A single turn carries every row of the set below to another of its rows. Some are shown first; where does it send the rows asked next?
tani: 0.2 -10.9 2.2 -21.4 -1.0 -20.7 15.3 -13.6 -3.1 -21.9 -3.6 28.2 -21.8 -7.1 17.9 13.1 -8.8 17.8
marab: 11.8 -11.6 -19.6 34.8 -7.8 25.2 -27.0 -15.4 -4.9 9.4 0.3 -17.7 -26.9 -2.0 -5.9 17.9 -2.7 -26.7
lir: 6.7 -15.3 -20.8 33.0 -10.3 33.7 -39.0 -9.2 -15.7 7.5 1.3 -21.2 -22.7 -12.3 -3.6 4.3 -1.5 -23.2
povo: 2.5 -32.4 18.4 -20.5 -9.5 4.9 -17.6 0.3 -43.5 -41.9 9.1 8.6 -4.7 -17.8 4.6 -1.1 -6.1 28.3
goko: 9.7 -22.7 22.6 -14.1 -1.5 -12.7 9.7 -14.4 -21.3 -34.6 4.7 16.2 -12.5 7.6 -1.2 30.4 -4.1 18.9
Paf: -7.6 13.9 16.7 -35.5 0.9 -3.6 -8.8 -15.2 -43.6 13.5 -5.2 7.7 8.3 -28.3 15.5 9.4 -14.2 -8.5
gesu: 20.8 -27.3 -18.9 25.0 -18.2 28.0 -33.0 -4.3 -1.9 -1.3 -0.2 -17.1 -29.0 -8.9 -11.3 8.0 -12.6 -21.1
Notem: 0.6 15.4 15.6 -37.4 -0.1 -10.6 -2.6 -18.5 -33.2 11.8 -4.0 10.7 3.9 -23.5 13.6 17.9 -20.4 -8.1
mam: 6.7 -26.8 -15.2 30.6 -13.8 35.1 -34.5 -3.8 -13.9 5.2 -4.3 -20.9 -22.5 -9.3 -9.5 2.7 0.6 -24.8
bomul: -20.6 -22.9 29.2 -4.1 6.1 5.4 1.4 -10.6 -50.2 -24.1 -2.8 6.9 2.3 1.5 2.1 13.8 22.5 12.3
zukeb: -34.0 -8.9 11.3 -7.9 10.4 -3.5 12.0 -12.8 -31.7 -7.3 -13.1 18.9 -6.2 -8.0 20.9 0.9 22.8 8.1
lal: 12.2 -22.5 -14.4 32.2 -11.6 26.0 -23.3 -9.8 -2.5 6.8 -4.9 -17.7 -27.4 0.9 -12.5 16.4 -1.3 -27.8
tuf: 2.8 11.8 12.8 -41.1 -4.0 -7.1 -11.7 -13.5 -37.8 7.4 -0.8 9.7 4.4 -31.9 15.4 9.0 -24.7 -3.7
lozag: 20.8 -15.8 -24.1 27.5 -15.0 26.3 -36.6 -10.0 -3.5 1.6 5.1 -17.6 -29.1 -11.6 -4.5 9.8 -14.5 -19.6
Sogo: -14.5 -20.5 0.0 -24.7 -6.1 0.2 -12.2 1.1 -30.8 -25.7 -0.7 19.1 -11.3 -32.2 24.4 -20.1 -4.3 24.9

marab turns into -> lir
mam turns into -> gesu
And these:
tuf turns into -> Notem
povo turns into -> goko
zukeb turns into -> Sogo

